Each row has a name. Each piece below is followed by the name of the row it came from, unless a question asks for something else. Each question is about the rows just above it.

<35>: [ 56 -47 -51  57 -54 -45  60  61 -50 -50 -67 -45  47  54  55]
<162>: [-75  62  73 -78  68  66 -79 -76  69  67  82  62 -75 -72 -74]
<47>: [ 40 -32 -38  35 -37 -35  42  40 -35 -37 -54 -34  30  38  35]
<43>: [ 35 -35 -35 -37  35 -54 -37 -38 -34  42 -32  37  40  40  30]
<32>: [-50  43  52 -49  50  43 -54 -52  47  43  69  42 -43 -50 -47]
<144>: [ 63 -52 -58  62 -61 -54  68  67 -57 -55 -73 -53  56  59  57]
<89>: [ 37 -30 -42  39 -36 -33  41  39 -37 -36 -56 -35  33  37  37]
Put [-53  56  59  57  63 -52 -58  62 -61 -54  68  67 -57 -55 -73] back in order: which row is it?  <144>
Put [ 38 -35 -54  35 -34 -37  35  30 -35 -38 -37  40  40  42 -32] back in order: which row is it?  <47>
[-67 -54 -51 -50 -50 -47 -45 -45  47  54  55  56  57  60  61] is which row reordered?  <35>

<102>: [  5  -5  -8  10  73  19  -2   3 -13   4  -7  18  53   7  -8  22   1  -1
   0  -8   0 -14  17   8   5 -18  14   6  19   8  -9  -3  34  -4  -1 -16
  -1   6  -2   4  11  -9  -7   0 -14   9   4  21]
<57>: [ -8  -4   7   3 -13   0   3   6  -4   3  -2  -7 -18  -4  -7   7   1 -13
   8  -5   0   5  -1   5   1  -1   9   0  -5  16  -4   1  -7   9  -6   0
   7  -6 -23  -3   1   7  -1  -4  -1   7  16   1]
<16>: [ 19   1  -7   3   8  -5 -14  -9  34 -18   9  17  74  19   0  -7   6  22
  -2   5  -1  -8   4  -4   7  11 -13   0   6 -16  18  -1  14  21   8  -1
  -8   0  53 -14   4  -9  -3   4  10   5  -8  -2]
asked: [  5  -5  -8  10  73  19  -2   3 -13   4  -7  18  53   7  -8  22   1  -1
   0  -8   0 -14  17   8   5 -18  14   6  19   8  -9  -3  34  -4  -1 -16
  -1   6  -2   4  11  -9  -7   0 -14   9   4  21]  <102>
Put [ -2  -8   5  10   4  -3  -9   4 -14  53   0  -8  -1   8  21  14  -1  18
 -16   6   0 -13  11   7  -4   4  -8  -1   5  -2  22   6  -7   0  19  74
  17   9 -18  34  -9 -14  -5   8   3  -7   1  19] back in order: which row is it?  <16>
[  3  -2  -9  -7   4   7  -7  -3   6  -8  -2  17  18  11 -14   4   8  53
   8  74   1  19  -1 -14   0  14 -13  -8  10   0  22   5   0  -4 -18  -9
  19   9  34  -8   5  -1   4 -16   6  -1  21  -5] is which row reordered?  <16>

<20>: [ -2  -1 -45   2  23  35  -4 -49 -11 -13  11  -8   0   3  31 -29   5 -27
 -15  24   1  25 -27 -29  78 -45  -5 -45   0 -64 -22  62  12 -64  58 -27
   6  30  22 -31   9 -32 -24 -43  29 -33 -20  20  -7   6  -6  61]
<39>: [-28   6 -22  18 -49  46 -35  93 -48 -17 -31 -19  17  -1  10 -11  34  19
  42  -3   8  31   6 -38 -16 -11  50   7 -14  31  15 -43  76  -5   3  12
 -40  21 -34   1  30  -8  10  27 -34  -2  22 -38  -8 -18 -35 -55]
<94>: [ 10 -43  34 -15 -34 -31  -5 -11 -22  15  30  19 -18  46  -2  31 -49 -14
  42 -19  50 -35 -48  -1  17 -28   6   3 -38  93   8  76   1   6 -38 -11
 -40   7  12 -34 -35  31  -3  21 -55  22 -17  -8  -8  18  10  27]
<26>: [ 23   0  -2 -22 -32  -7 -29  25 -27 -45  -8  31 -23  -4 -29  62  22 -33
  29 -27  24 -27  -6  30   1   6  12 -64 -11 -13   6 -64   9 -43 -15 -45
  -1   3  20 -49  -5  78  61  11  58   2 -31   0 -20 -45   5  35]
[ 27  10  18  -8  -8 -17  22 -55  21  -3  31 -35 -34  12   7 -40 -11 -38
   6   1  76   8  93 -38   3   6 -28  17  -1 -48 -35  50 -19  42 -14 -49
  31  -2  46 -18  19  30  15 -22 -11  -5 -31 -34 -15  34 -43  10] is which row reordered?  <94>
The row with [ 29 -27  24] is  <26>
Which row holds these entries in another order? [-55 -49 -48 -43 -40 -38 -38 -35 -35 -34 -34 -31 -28 -22 -19 -18 -17 -16
 -14 -11 -11  -8  -8  -5  -3  -2  -1   1   3   6   6   7   8  10  10  12
  15  17  18  19  21  22  27  30  31  31  34  42  46  50  76  93]  <39>
asked: [ 29 -33]  <20>
[  7 -49 -35   3  -2 -34 -38  27  42 -35   1  19  30 -15  31  18  76  -8
   6 -11   8  50  31 -11 -19  34  15 -34  10  46 -28  21  -1 -43  -8 -55
 -18 -31  17 -17   6  93 -48 -38 -40  22  -3 -14  12  10  -5 -22] is which row reordered?  <94>
Put [  0  -2 -22 -32  -7 -29  25 -27 -45  -8  31 -23  -4 -29  62  22 -33  29
 -27  24 -27  -6  30   1   6  12 -64 -11 -13   6 -64   9 -43 -15 -45  -1
   3  20 -49  -5  78  61  11  58   2 -31   0 -20 -45   5  35  23] back in order: which row is it?  <26>

<17>: [ 85  73  61 -31  -5 -30 -20  62   5]
<108>: [ 54 -31   4  71  -4  31 -74  28   9]
<13>: [ 57  23   7  53 -86 -58 -31  67 -31]
<175>: [-75 -38  81  75  59 -67 -54  -6  42]
<103>: [-58 -30  23  67   7  57 -86 -31  53]
<194>: [-58  86  25 -21  20  85 -32 -24  51]
<140>: [ 85   4  -5  73  62 -20  61 -31 -30]
<45>: [-67 -38  81 -75 -53  42  59  -6  75]
<10>: [ 17 -28 -15 -12  32 -72  31 -20 -67]
<159>: [ 44  46  67  -6  44  80  32 -84  87]
<88>: [ 44  32  46  80  67 -84  86  -6  44]
Which row holds these entries in another order? [-84  -6  32  44  44  46  67  80  87]  <159>
Which row holds these entries in another order? [ 42  -6 -75  59  75 -67  81 -38 -54]  <175>
[-20  61 -31 -30  85   4  -5  73  62] is which row reordered?  <140>
Put [  7 -31 -58  23 -86 -30  67  53  57] back in order: which row is it?  <103>

<200>: [ 27  30 -54  10  14]
<64>: [ 16  66   8 -69  17]
<136>: [ 16  49 -71   3  17]
<107>: [ 17  41 -70  17 -69]
<190>: [  1  69 -66   5  11]
<22>: [ 26  29 -42  -6  10]
<195>: [ 20  44 -69   8  17]
<135>: [ 41   4   7 -74   4]
<115>: [ 19  51 -75  19  19]
<124>: [ 28  25 -36  -6   9]
<110>: [ 17  52 -75  10  18]
<206>: [ 19  63 -72  28  16]
The entry that follows [-74]:  [4]
Where do [  1  69 -66   5  11] appear?  <190>
What comes right after [-71] in the named rows?  [3]
Where do [-69   8] appear?  <195>
[-72  28] is in which row?  <206>
asked: [-69  17]  <64>

<150>: [ 40 -24  -3  45]
<209>: [ 69 -26   9 -18]
<86>: [-20  87  29 -16]
<90>: [-20  -6  10  -4]
<184>: [ -8 -20  42   6]
<54>: [-13   5 -13  -5]
<44>: [ 87 -20 -16  30]
<143>: [-26   4   5   3]
<33>: [ 38 -21 -17  51]
<5>: [ -1 -15  -6  11]
<8>: [  8  25 -26  69]
Which row holds these entries in another order? [-18   9 -26  69]  <209>
Right after [4] comes  [5]
[-16  30  87 -20] is which row reordered?  <44>
What comes right after [-17] in the named rows?  [51]

<80>: [ 52 -79  -6 -10  26 -32  36  43  27  41 -26 -68   7   1  36 -44]
<24>: [  1  19  18  -7  13  -5  -2   1  -5  -5  17 -14  -7  16  -9   7]
<79>: [  1  17  -5  13 -14   1  -5  -7  -2 -10  18  19  -7  16  -9   7]
<40>: [ 52   2  -6 -10  26 -32  36  43  27  33   0  21 -64  -8 -22 -34]
Where do [ 17  -5  13 -14   1  -5  -7  -2 -10  18  19] appear?  <79>
The row with [  1  19  18  -7  13  -5  -2   1  -5  -5  17 -14  -7  16  -9   7] is  <24>
[ 52 -79  -6 -10  26 -32  36  43  27  41 -26 -68   7   1  36 -44] is in which row?  <80>
asked: [ 52   2  -6 -10  26 -32  36  43  27  33   0  21 -64  -8 -22 -34]  <40>

<87>: [ 10   2  85  41  35 -54 -32  -2]
<4>: [ -2 -53  35  85  41 -32  10   1]
<93>: [ 41  -2  35 -53 -32  85  10   2]
Which row holds these entries in another order? [-53 -32  -2   2  10  35  41  85]  <93>
[-53 -32  -2   1  10  35  41  85] is which row reordered?  <4>

<170>: [-10 -12  17  -9 -17  11 -14]
<158>: [ 25  33 -45  23  44 -31  37]
<147>: [ 35  45 -62  32  61 -42  50]
<116>: [-18 -23  32 -16 -31  21 -26]
<3>: [-10  -9  17 -17 -12  11 -15]
<30>: [ 52  68 -94  48  91 -63  76]
<155>: [ 21 -18 -16  33 -23 -26 -31]
<37>: [ 40  53 -72  37  70 -49  59]
The entry that follows [-72]:  [37]
Which row holds these entries in another order? [-18  21 -23  32 -26 -31 -16]  <116>
Which row holds these entries in another order? [ 35 -42  50  45 -62  61  32]  <147>
Put [-17 -10  17 -14 -12  -9  11] back in order: which row is it?  <170>

<161>: [-44  42 -49  45 -45]
<60>: [-23  23 -24  25 -22]
<23>: [-48  44 -47  50 -47]
<118>: [-23  19 -22  25 -26]
<112>: [-11  15 -12  14 -10]
<196>: [-18  18 -19  23 -19]
<111>: [-14 -16  14  16 -14]
<180>: [-10  15  15 -12 -11]
<191>: [-16  14 -14  16 -13]
<70>: [-23  20 -26  25 -22]
[ 16 -16  14 -13 -14] is which row reordered?  <191>
The entry that follows [42]:  [-49]
[-10  14 -12  15 -11] is which row reordered?  <112>
Put [-45  45 -49  42 -44] back in order: which row is it?  <161>
What comes right after [45] in the named rows?  [-45]
Which row holds these entries in another order? [ 25 -22 -23  20 -26]  <70>

<2>: [ 16  14 -15  16 -17  13]
<46>: [ 12  11  -7  10 -15   7]
<56>: [ 11  -8  39 -47  45 -43]
<41>: [ 80  74 -71  82 -80  72]
<31>: [-64 -62  55 -63  66 -57]
[11 -7] is in which row?  <46>
[-15  -7   7  10  11  12] is which row reordered?  <46>

<213>: [ 23   3 -27  -3 -39  34   1   3  10  -3  -8   7  23  11  32  22  -4  23
  34  63  32 -25  -1   1  22  24 -23 -16 -47 -18 -24   2  39]
<166>: [ 27   4 -26  -1 -28  28   1  -1  17  -5  -7  13  17  12  19  13  -8  18
  28  75  20 -17  -9   1  24  17 -25 -10 -30 -20 -18   3  26]
<6>: [ 27   4 -26  -1 -28  28   1  -1  17  -5  -7  13  17  12  19  13  -8  18
  28  75  20 -17  -8   1  24  17 -25 -10 -31 -20 -18   3  26]
<203>: [ 27   6 -30  -3 -26  25   4   7   7   1 -15  14  16  12  18  12 -12  20
  29  79  27 -16  -8  -2  11  17 -27  -5 -25 -20 -20   5  27]
<178>: [ 25  -1 -23   1 -29  31  -5  -9  22  -9  -4  11  14  11  13   7  -2  17
  26  75  14  -8  -7   7  30  25 -31  -5 -20 -20 -14   4  38]
<109>: [ 25  -1 -23   1 -29  31  -5  -9  22  -9  -4  11  14  11  13   7  -2  17
  26  75  14  -8  -7   7  30  25 -31  -5 -20 -20 -14   4  26]
<75>: [ 22   1 -25  -2 -35  32  -3  -3  13  -3  -8   9  18  10  22  13  -2  21
  31  70  26 -15  -3   4  25  26 -26 -10 -31 -19 -20   3  34]
<66>: [ 23   0 -23   1 -41  38  -3  -6  21 -11   0   3  21  10  29  20   0  21
  30  59  22 -21   0   6  33  28 -31 -13 -42  30 -19   2  37]
<117>: [ 19   0 -27  -2 -42  35  -1   5   2   0 -13   2  18   9  27  15  -1  25
  34  62  34 -15   6   5  12  35 -20 -10 -39 -17 -31   5  44]
<77>: [-21   0   6  33  28 -31 -16   2  14 -11  -4  -2   9  11  12   6  -2  22
  22  64  14  -3   4   9  12  37 -25  -1 -26 -19 -28   7  35]
<163>: [ 19  -1 -28  -3 -35  30  -2   3   1   3 -17   7  14   9  17   7  -3  24
  33  73  32  -7   2   5  10  33 -19  -6 -25 -17 -27   6  38]
<29>: [ 20  -2 -24   0 -39  36  -5  -4  12  -6  -7   3  16   9  22  12   1  22
  30  65  24 -11   3   8  22  28 -27  -7 -31 -18 -23   5  39]
The row with [-21   0   6  33  28 -31 -16   2  14 -11  -4  -2   9  11  12   6  -2  22
  22  64  14  -3   4   9  12  37 -25  -1 -26 -19 -28   7  35] is  <77>
Which row holds [-21   0   6  33  28 -31 -13]?  <66>
asked: [-17  -8   1  24  17 -25 -10 -31]  <6>
asked: [ 27   4 -26  -1 -28  28   1  -1  17  -5  -7  13  17  12  19  13  -8  18
  28  75  20 -17  -8   1  24  17 -25 -10 -31 -20 -18   3  26]  <6>
Which row holds [ 19   0 -27  -2 -42  35  -1   5   2   0 -13   2  18   9  27  15  -1  25
  34  62  34 -15   6   5  12  35 -20 -10 -39 -17 -31   5  44]?  <117>
asked: [ 23   3 -27  -3 -39  34   1   3  10  -3  -8   7  23  11  32  22  -4  23
  34  63  32 -25  -1   1  22  24 -23 -16 -47 -18 -24   2  39]  <213>

<52>: [ 10   5 -40   8  -3 -15  29  -4   8  42 -14  17  15 -16  19  -8  16  47
  -7 -10  15  -1 -26 -11 -12  -7  24  -8  -3 -10  -6 -56 -22   0 -17   2
  14 -13   3   7  41  16  18  30 -26  10   7  40 -21  10  -7   8  16   5
  11  -5 -21  14   1   7]
<55>: [ -6   5  16   8  -3   0  29  -4  32   3 -14  17   0 -31  16  -7   0   6
  -6  24  15  -1 -26 -11 -12  -4  24  22  -3 -10  -6  -2 -22  31  10   2
 -20 -13   3   7  41  16  18   7 -26  13   7  35 -16  10   3   3  16   5
  17  -5  -4  14  -1   7]
<84>: [ -6  31  -7   8  -3   0  29 -17   1   3 -14  18   0 -16  19  -8   0  47
  -7  24  -4  24 -26  -3  -1  15 -12 -11 -10  22 -45  -9 -22   0 -17   2
  14 -13 -27 -65  57  16  18  60 -26  10   7  34 -37  10   3  39  25 -29
  11 -34  -4  14  -1 -72]
<145>: [ -6   5  16   8  -3   8  29 -47   8   3 -14  17   0  -7  17  -8   0  47
  -7  24  15  -1 -26 -11  -9  -4  24  -7  -3 -10  -6  -9  13   0 -17  11
  14  12   3   7  41  16  18  30 -26  10  30  40 -21  10   3   8  16   5
  11  -5  21  14  -1   7]
<174>: [ -1 -10 -22 -26  17   2   1  -3 -21   5  -1   7   7  10   0  24   3  -8
   0  19  12 -48 -10  31 -12  42 -16   5  14 -12  14   1  29   0  -7   9
  -8   3  -5  -1  41   3  -6  14 -11  18  -4   7  -9  -6  15  47 -13 -33
 -26  10  16  16 -32   8]
<152>: [ -6   5  16   8  -3   0  29  -4  32   3 -14  17   0 -31  16  -7   0   6
  -6  24  15  -1 -26 -11 -12  -4  24  22  -3 -10  -6  -2 -22   0  10   2
 -20 -13   3   7  41  16  18   7 -26  13   7  35 -16  10   3   3  16   5
  17  -5  -4  14  -1   7]
<172>: [ -6   5  16 -33 -22   0  29  14   8   3 -48  17   0   1  19  -8 -10  47
  -7  24  15  -1 -26 -11 -12  -4  42  -7  -3 -10  -6  -9 -16   0   1   2
  14 -13   3   7  41  16  18  12 -26  10   7  31 -21  10   3  -1 -12   5
   9  -5 -32  14  -1   7]
<81>: [ -6  31  -7   8  -3   0  29 -17   1   3 -14  18   0 -16  19  -8   0  47
  -7  24  15  -1 -26 -11 -12  -4  24 -10  13 -10 -45  -9 -22   0 -17   2
  14 -13   3   7  38  16  18  30 -26  10   7  44  38  10   3   8  16   5
  11  18  -4  14  -1   7]
<126>: [ -9  21   5   3   0  24   7  14 -10  29 -47  24  -5  11  -7 -14  18  14
  -3   3  -6   8  16   8  15 -10  -1  11   5 -26   0   0  -6  30  -7  16
  17  -8  30 -26  12  40  -7 -17  10  16  -3  13  10  47 -21   3  -9  17
  -4  41   8   8  -1   7]
Which row holds these entries in another order? [ -2 -22   0  10   2 -20 -13   3   7  41  16  18   7 -26  13   7  35 -16
  10   3   3  16   5  17  -5  -4  14  -1   7  -6   5  16   8  -3   0  29
  -4  32   3 -14  17   0 -31  16  -7   0   6  -6  24  15  -1 -26 -11 -12
  -4  24  22  -3 -10  -6]  <152>
asked: [ -6   5  16   8  -3   0  29  -4  32   3 -14  17   0 -31  16  -7   0   6
  -6  24  15  -1 -26 -11 -12  -4  24  22  -3 -10  -6  -2 -22  31  10   2
 -20 -13   3   7  41  16  18   7 -26  13   7  35 -16  10   3   3  16   5
  17  -5  -4  14  -1   7]  <55>
Put [ -7  12  -7  13  10   7  17  41  16  16   3 -17 -10  -7   7  30  10   0
  -1  -4 -26  -3   8  -6  16   5   3  -3   8  24  15 -21  -5 -47  18  -9
  -6   5 -11  -8  -9  24  47   3  11   0  30  40   8  14  11 -26  29  17
   8  14  21   0 -14  -1] back in order: which row is it?  <145>
Put [  7  -1  14 -32  -5   9   5 -12  -1   3  10 -21  31   7  10 -26  12  18
  16  41   7   3 -13  14   2   1   0 -16  -9  -6 -10  -3  -7  42  -4 -12
 -11 -26  -1  15  24  -7  47 -10  -8  19   1   0  17 -48   3   8  14  29
   0 -22 -33  16   5  -6] back in order: which row is it?  <172>
[ -6   5  16   8  -3   0  29  -4  32   3 -14  17   0 -31  16  -7   0   6
  -6  24  15  -1 -26 -11 -12  -4  24  22  -3 -10  -6  -2 -22   0  10   2
 -20 -13   3   7  41  16  18   7 -26  13   7  35 -16  10   3   3  16   5
  17  -5  -4  14  -1   7] is in which row?  <152>

<121>: [ -4  28 -23  71   3  96  59 -21  39   5  97 -57 -32 -47  25 -27  85  -4
  15  46 -20  29  48  40 -35  87 -12]
<123>: [ -4  28 -23  71   3 -26  59 -21  39   5  97 -57 -32 -10  25 -27  85  -4
  15  46 -20  29  48  40 -35   8 -45]
<125>: [ 59 -21  39   5  97 -59  41 -47  25 -27  97 -57 -32 -10  25 -27  85  -4
  15  46 -20  29  48  40 -35  87 -12]
Which row holds [ -4  28 -23  71   3  96  59 -21  39   5]?  <121>
asked: [ 59 -21  39   5  97 -59  41 -47  25 -27  97 -57 -32 -10  25 -27  85  -4
  15  46 -20  29  48  40 -35  87 -12]  <125>
The row with [ -4  28 -23  71   3 -26  59 -21  39   5  97 -57 -32 -10  25 -27  85  -4
  15  46 -20  29  48  40 -35   8 -45] is  <123>
The row with [ 59 -21  39   5  97 -57 -32 -47  25 -27] is  <121>

